(in the rows, 128 means zero)
Families of rows that turns and mirrors carry onto each other, the same ones carrying the whole set onto itself: the rest of each named row's family, in list order
4 families of 4 rows
J: [111 129 141 130 140  94 139  84 166]
S: [132 153 157 143 117 117 114 102 147]
Q: [132 132 170 139 113 142 123 109 150]
N: [124 120 147 127 128 164 128 116 144]
L: [109 140 156 155 129 102 133  94 158]
H: [149 137 138 141 111 140 132 121 143]
T: [105 101 136 113 154 129 151 107 148]
P: [134 118 148 123 128 156 117 119 132]
V: [123  91 148 120 136 152 133 106 143]
X: [137 104 122 120 137 143 145 122 137]
D: [128 150 152 146 114 128 115  95 162]
A: [121 113 114 132 147 101 151 103 145]
Z: [111 133 137 134 147  86 134  92 150]
G: [135 146 131 152 123  98 139 104 154]
Y: [111  98 131 113 157 124 139 108 134]
B: [ 99 100 134 135 155 110 141  92 151]

The rest of the family of Z: S, P, Y
The rest of the family of D: J, N, T

Families of rows that turns and mirrors carry onto each other, the same ones carrying the whole set onto itself: the rest of each named row's family, in list order
4 families of 5 rows
zovem: [138 142 140 101 121 137  89 158  97 108 147]
lir: [147 129 159 125 114 130 117 111 104 142 136]
moki: [141 134 189 109 135 121 118 144  98  97  95]
potod: [142 129 163 135 129 138 123 112 103 142 135]
Reguz: [150 120 158 125 143 103 122 170 101 100 137]
Rased: [ 95 136 159 126 142 112 109 138 130 108 125]
gitug: [ 92 143 166 134 136 124 102 137 126 108 134]
gubi: [137 146 145 102 135 150  87 150  95 109 141]
Zeme: [105 149 159 127 143 125 115 121 123  90 120]
Mil: [140 152 147 102 108 144  94 147 111 112 149]
nalo: [143 134 197 115 131 132 119 151  98 109 101]
zonum: [ 93 142 151 125 134 124 100 130 117 100 127]
fom: [151 127 162 137 141 108 117 167 102 104 152]
mugi: [140 149 145  96 124 141  85 139  93 101 135]
Soz: [153 146 188 115 115 129 120 138  99  90 110]
falib: [151 122 154 126 135 101 119 167 110 114 153]
zok: [147 130 191 118 117 125 121 139  92 109 100]
Ritop: [143 127 161 123 124 131 135 128 125 147 134]
kab: [145 128 149 121 154 109 129 167 119 101 141]
donug: [130 122 158 131 125 129 125 115 113 145 128]

The rest of the family of zovem: Reguz, zonum, zok, donug
The rest of the family of Rased: lir, moki, mugi, falib

Families of rows that turns and mirrors carry onto each other, the same ones carrying the whole set onto itself: the rest of each named row's family, in list order
6 families of 6 rows
Bilo: [108 113 131 136 109 129 113 105 124 115 126  94 137 141 101 119 131  94
 126  96 106 140 133]
pemod: [168 130 124 137 126 125 150 133 108 139 123 135  98 108 139 119 112 134
 164 128 112 120 133]
rebur: [117 109 163 133 102 141 127 101 124 133 121 103 133 139 111 110 130  90
 107  95 110 122 149]
tapo: [108 117 149 132 132 145 113 109 120 119 127 100 150 144 101 119 130 102
 116  96 103 133 133]
sen: [156 132 125 138 109 130 142 134 103 133 125 131 112 103 143 138 125 142
 168 137 101 124 148]
sidi: [114 100 145 125 114 122 138 117 128 121 110  96 133 137 101 105 136  99
 106  91 119 137 134]
fas: [115 113 167 139  99 139 115 107 131 121 116  98 142 150 109 108 140 100
 128 109 118 126 153]
zur: [118 108 162 134 111 142 127 102 122 132 121 106 137 135 107 106 129  86
 106  93 108 127 143]
kive: [160 136 129 126 135 114 141 135 102 151 113 137 119 115 140 143 129 137
 139 146 113 102 148]
vokiz: [157 130 103 138 127 109 132 138 113 141 118 127 127 104 134 136 124 140
 160 143 108 114 146]
Dulap: [108 104 157 130 112 126 123 122 135 123 111 103 144 130 104 123 146 100
 117  93 110 143 122]
Gula: [155 132 110 134 131 114 131 139 115 145 119 128 131 108 135 138 124 145
 156 144 107 108 150]
nagi: [112 106 164 123 121 143 113 109 126 125 120 111 153 137 111 117 137  96
 117  95 106 131 141]
kimal: [117 111 171 138 122 144 116 108 127 122 119 108 151 139 103 101 136  95
 124 105 114 133 140]
kegog: [162 135 111 142 113 109 150 134 111 149 119 123 109 110 132 127 120 136
 154 141 112 107 147]
fisa: [164 139 126 140 135 122 150 138 110 153 119 129 122 114 132 129 120 143
 144 141 109  97 148]
limuv: [109 104 157 121  95 135 113 107 130 125 119 100 142 143 116 121 141  99
 122 100 109 127 153]
kuzo: [167 135 135 134 134 132 150 135 111 142 123 138 107 113 140 123 113 141
 156 128 109 110 138]
dof: [166 134 112 144 137 114 153 135 108 149 123 133 118 101 127 119 117 130
 149 138 111 114 132]
Seto: [162 127 119 133 128 121 153 134 111 144 117 150 125  87 133 118 114 124
 139 138 107 112 138]
dufo: [160 130 114 133 117  99 143 130 103 144 112 131 108 110 139 139 128 127
 148 144 119 113 144]
Serel: [159 129 125 139 126 133 144 135 102 134 127 139 116  95 137 133 123 136
 165 134  99 129 139]
Sazi: [156 132 107 136 139 115 132 140 114 142 120 131 131 101 131 135 123 141
 155 142 106 116 143]
rega: [107 109 165 126 110 131 123 125 136 128 108 101 148 139 108 127 148 109
 113  96 109 131 130]
kepe: [116 106 154 145 104 132 116 103 127 119 119 101 138 136 104 101 137  88
 132 104 118 143 139]
nel: [104 119 145 131 105 140 114 108 124 120 123  90 141 155 108 127 135 108
 121 100 106 123 149]
temov: [166 134 130 134 116 126 149 133 112 142 121 130  99 117 142 125 114 141
 161 130 112 110 145]
fil: [157 135 134 135 125 138 142 138 103 137 126 136 121 104 141 138 124 147
 162 135  98 120 147]
zot: [159 127 112 133 102 113 151 132 115 143 115 139 115  96 141 122 118 127
 145 141 110 108 150]
rebid: [111 105 149 122 104 125 137 117 131 123 108  91 133 147 105 111 138 108
 106  96 121 129 145]
bafup: [114 104 155 121 122 130 139 120 129 124 109  99 140 143  99 109 135 108
 101  93 118 128 137]
mokik: [163 129 120 134 144 107 143 134 101 146 116 142 119 101 133 136 126 123
 143 141 114 118 134]
mas: [113  98 149 127 105 131 114 103 127 121 122 107 141 131 109 116 137  87
 125  94 109 143 135]
gero: [115 107 156 136 101 136 127  99 123 130 122 103 131 135 108 105 129  82
 110  93 110 128 145]
pid: [106 106 154 128  97 123 123 121 138 125 108  95 139 139 109 127 147 106
 117  99 112 136 131]
tata: [158 132 130 128 118 125 151 136 116 149 115 143 125 104 142 126 119 138
 138 143 107  94 155]

The rest of the family of kimal: fas, kive, dufo, kepe, mokik
The rest of the family of Seto: Bilo, tapo, nel, zot, tata
The rest of the family of Dulap: pemod, kuzo, rega, temov, pid
The rest of the family of gero: rebur, zur, vokiz, Gula, Sazi

Families of rows that turns and mirrors carry onto each other, the same ones carrying the whole set onto itself: the rest of each named row's family, in list order
3 families of 6 rows
lapa: [109 137 117 148 148 146 130 109 147 107 138 127 145 134 116 116  96 124
 115]
punaz: [ 92 137  79 125 139 101 141 131 153 135 136 130 150 132 104 147  84 116
 100]
naba: [116 114  78 113 116 124 139 111 119 150  96 153 122 106  93 113 124 139
 113]
rak: [ 84 138 114 117 131 117 149  99  99 119 126 121 106 135 107  96 124 139
 118]
Nane: [ 98 119 118 133 127  95 148 106 149 127 129 110 164 133 137 123 113 105
 104]
zibi: [103 131  83 127 158 115 127 132 149 147 122 125 155 128 101 162 103 116
 124]
tur: [101 133 105  99 130 123 158 102  96 119 129 125 124 105 113 114 128 148
 123]
mep: [102 141 122 142 157 148 132 109 147 111 133 125 132 142 114 125 110 118
 122]
seruv: [110 109  93 122  95  94 144 104 113 142 100 143 127 117  97 106 122 136
 112]
pulo: [102 139 104 163 143 124 123 116 158 126 134 128 126 150 120 112 102 113
 114]
didul: [115 106 114 128 126 120 148 118 157 137 121 123 174 119 123 121 112 108
 105]
votu: [ 97 135 104 117 126 110 141 101  93 117 138 129 101 123 111  99 120 135
 122]
Zikes: [ 98 108  89 113 102  97 147 111 118 153  93 133 131 127  94 109 127 134
 103]
Bikif: [114 135  93 140 148 106 124 108 104 153 110 127 125 110 115 119 139 151
 147]
padim: [106 134  85 129 165 113 122 129 146 140 135 129 161 119 111 148  92 116
 116]
kaza: [109 107 120 118 124 123 148 109 157 130 111 123 167 129 118 133 123 109
 103]
Gupub: [ 92 139  79 136 146  90 128 125 102 160 115 120 117 130  98 124 124 143
 140]
boteg: [106 136  83 135 136  82 133 127 103 159 126 128 117 117 103 124 127 147
 141]

The rest of the family of rak: zibi, mep, Zikes, kaza, Gupub
The rest of the family of punaz: naba, Nane, tur, pulo, Bikif

Families of rows that turns and mirrors carry onto each other, the same ones carrying the whole set onto itself: the rest of each named row's family, in list order
9 families of 4 rows
mosi: [135 145 152 136 124 144  92 131 124 122 165 136 133 140 144 121 139 154
 141]
Ladar: [133 141 135 143 121 149 109 141 117 112 100 143  97 142 128 156 134 105
  99]
rezu: [123 142 130 162 122 154 123 127 124 112 129 141 103 125 127 164 148 123
 101]
Niz: [146 143 137 132 110 120 103 132 120 123 157 126 127 146 161 115 132 138
 157]
Gopo: [125 156 132 154 124 144 126 145 110 108 116 133 117 111 131 162 124 137
  94]
kibi: [137 155 144 155 121 131 125 135 116  94 108 140 106 113 132 153 145 112
 110]
bada: [139 135 116 140 121 135  97 129 111 114 155 121 157 146 154 116 124 133
 143]
beb: [150 136 130 133 140 137 131 149 143 148 116 121 123 116 115 164 134 115
 110]
Dopaf: [124 161 138 146 126 142  99 150 118  99 109 122 120 131 141 148 123 105
  95]
reg: [130 120 120 133 115 144  83 116 118 159 126 128 120 104 144 117 119 130
 140]
Motut: [154 148 128 136 137 137 145 131 125 133 107 112 121 120 120 151  94 105
 130]
Bapo: [143 138 126 150 126 130 101 131 129 104 163 129 139 130 134 116 147 144
 150]
lutul: [160 136 124 130 127 141  86 121 108 131 162 129 135 163 136 123 136 124
 132]
leran: [160 146 140 128 127 136 103 121 102 100 157 119 135 160 148 137 140 129
 146]
Kovo: [168 160 137 139 153 122 139 141 115 133 119 133 117 136 122 157 123 113
 134]
Nesi: [109 130 142 162 111 153 114 132 117 121 108 120 110 117 124 152 128 113
 106]
rebaz: [145 121 135  98 132 146  82 130 118 132 126 123 114 108 165 135 127 130
 138]
Todu: [132 134 117 143 112 133  95 123 132 125 169 133 123 155 147 118 128 123
 140]
Vope: [161 149 136 127 153 125 125 144 111 135 105 125 135 107 117 149 129 109
 113]
Tig: [144 102 122 116 122 143 109 119 118 122 130 112 117 131 145 116 112 131
 164]
tigo: [163 145 121 122 130 129 139 149 115 139 128 101 115 121 116 158 116 111
 119]
gar: [112 155 123 163 106 143 131 131 115 109 117 143 120 116 146 154 124 109
 119]
meke: [125 147 129 132 119 126  84 146 115 119 152 129 122 152 155 115 116 128
 153]
nafur: [154 129 140 115 140 154  86 110 122 124 122 113 120 106 148 117 122 140
 150]
Pudu: [118 160 141 156 100 142 131 144 111 116 124 133 106 135 127 156 112 121
 114]
vaki: [139 120 127 117 109 152  87 121 125 130 127 105 120 120 154 121 124 122
 162]
gam: [147 136 127 141 144 114 135 131 128 133 107 134 126 134  99 142 131 110
 116]
lesob: [133 121 120 123 119 139  80  93  97 133 117 132 126 124 142 118 129 130
 140]
ralef: [141 167 141 147 120 150 127 135 113 111 122 135 123 125 123 173 145 136
 107]
vapit: [145 134 137 121 127 131 114 110 126 122 174 141 133 143 131 115 128 127
 144]
zosu: [152 121 120 102 115 133  91 123  97 122 110 116 127 125 148 121 119 126
 154]
Zoze: [143 138 118 118 115 156  70 124 111 122 107 117 123 124 152 121 118 145
 134]
Velig: [150 151 130 132 152 144 140 135 124 125 130 129 121 102 110 162 116 108
 116]
kalo: [152 150 140 141 141 141 129 122 129 140 118 127 122  91 120 148 121 107
 102]
Vil: [152 129 122 130 134 133 153 127 129 138 122 142 111 119 104 148 127 128
 132]
Dodak: [141 124 113 105 117 144  89 113 101 134 144 123 100 118 149 126 118 127
 152]

The rest of the family of tigo: Bapo, rebaz, gar
The rest of the family of bada: kibi, beb, Dodak
The rest of the family of Dopaf: reg, leran, Vil
The rest of the family of Niz: Gopo, vaki, Velig
The rest of the family of Tig: meke, ralef, kalo
The rest of the family of Motut: mosi, nafur, Pudu

Families of rows that turns and mirrors carry onto each other, the same ones carrying the whole set onto itself: the rest of each named row's family, in list order
5 families of 5 rows
Pogop: [116 129 131 137 158 118  84 138 176 116 125 111  91 128 153 112 130 123
 126]
siges: [143 106 143 120 185 105 117 127 149 128 118 112 135 105 105  74 134 126
 152]
Lazub: [139 142 114 143 167 117 109 112 171 135  86 128 166 105 106  93 129 129
 120]
mabo: [138 144 113 151 151 120  90 119 159 141  96 132 149 127 128  93 125 150
 123]
dazug: [112 149 110 155 193 142 125 141 139  97 106 105 109  97 115 106 122 130
 126]
keme: [105 131 106 156 195 126 114 155 140  93  93 113 104 111 115 108 115 135
 138]
pepi: [147 140  95 143 155 108 108 126 171 124 100 138 155 128 110 104 125 138
 118]
gubag: [125 123 134 145 146 140  86 131 158 119 124 117  88 123 139 107 134 110
 120]
Gul: [113 132 102 139 210 128 126 139 141  98  97 123 115 109 111 110 123 136
 110]
moden: [152 145 110 144 166 121 102 107 165 137  89 140 149 114 107 110 128 134
 118]
bam: [153 140 158 160 186 128 117 143 202 121 102 112 122 127 115  88 134 132
 121]
Kivud: [135 120 132 125 169  99 124 120 156 105 125 111 134  89 102  88 135 120
 157]
velu: [149 121 157 161 174 135 110 164 193 119 102 117 127 132 103  90 126 126
 120]
pesoz: [137 124 160 159 182 132 118 147 203 120 104 123 126 126 107  93 122 137
 110]
bar: [103 118 112 146 198 139 102 153 145  96 111 107  98  96 118 100 115 132
 133]
noni: [139 147 110 133 155 120 102 109 171 123  94 139 157 120 107  95 124 142
 116]
nuten: [131 117 139 128 176 108 108 120 142 100 113 119 135  90  99  76 137 126
 160]
Sulu: [130 135 167 169 175 141 110 152 193 103  93 114 125 119 112  93 127 142
 130]
zuven: [124 106 116 130 174 115 111 108 140 108 102 114 129  91 102  80 131 118
 154]
Dopu: [104 132 110 155 198 137 111 153 129 100 103 110 115 100 124 104 127 138
 124]
kef: [112 118 138 129 155 127  89 119 170  96 121 126  94 117 138 117 141 114
 123]
Liv: [135 107 135 117 170 116 114 123 146 109 100 117 133  95 100  92 136 111
 164]
muru: [116 111 135 143 157 129  96 134 168 118 126 121  92 128 153 104 138 119
 114]
kelu: [115 128 127 145 166 136  88 149 184 110 119 125  95 129 155  98 133 120
 114]
Gav: [143 136 157 165 176 120 105 140 206 128 107 132 130 121 116  86 135 127
 116]

The rest of the family of pepi: dazug, gubag, Kivud, velu
The rest of the family of Pogop: keme, moden, bam, Liv
The rest of the family of noni: pesoz, nuten, Dopu, muru

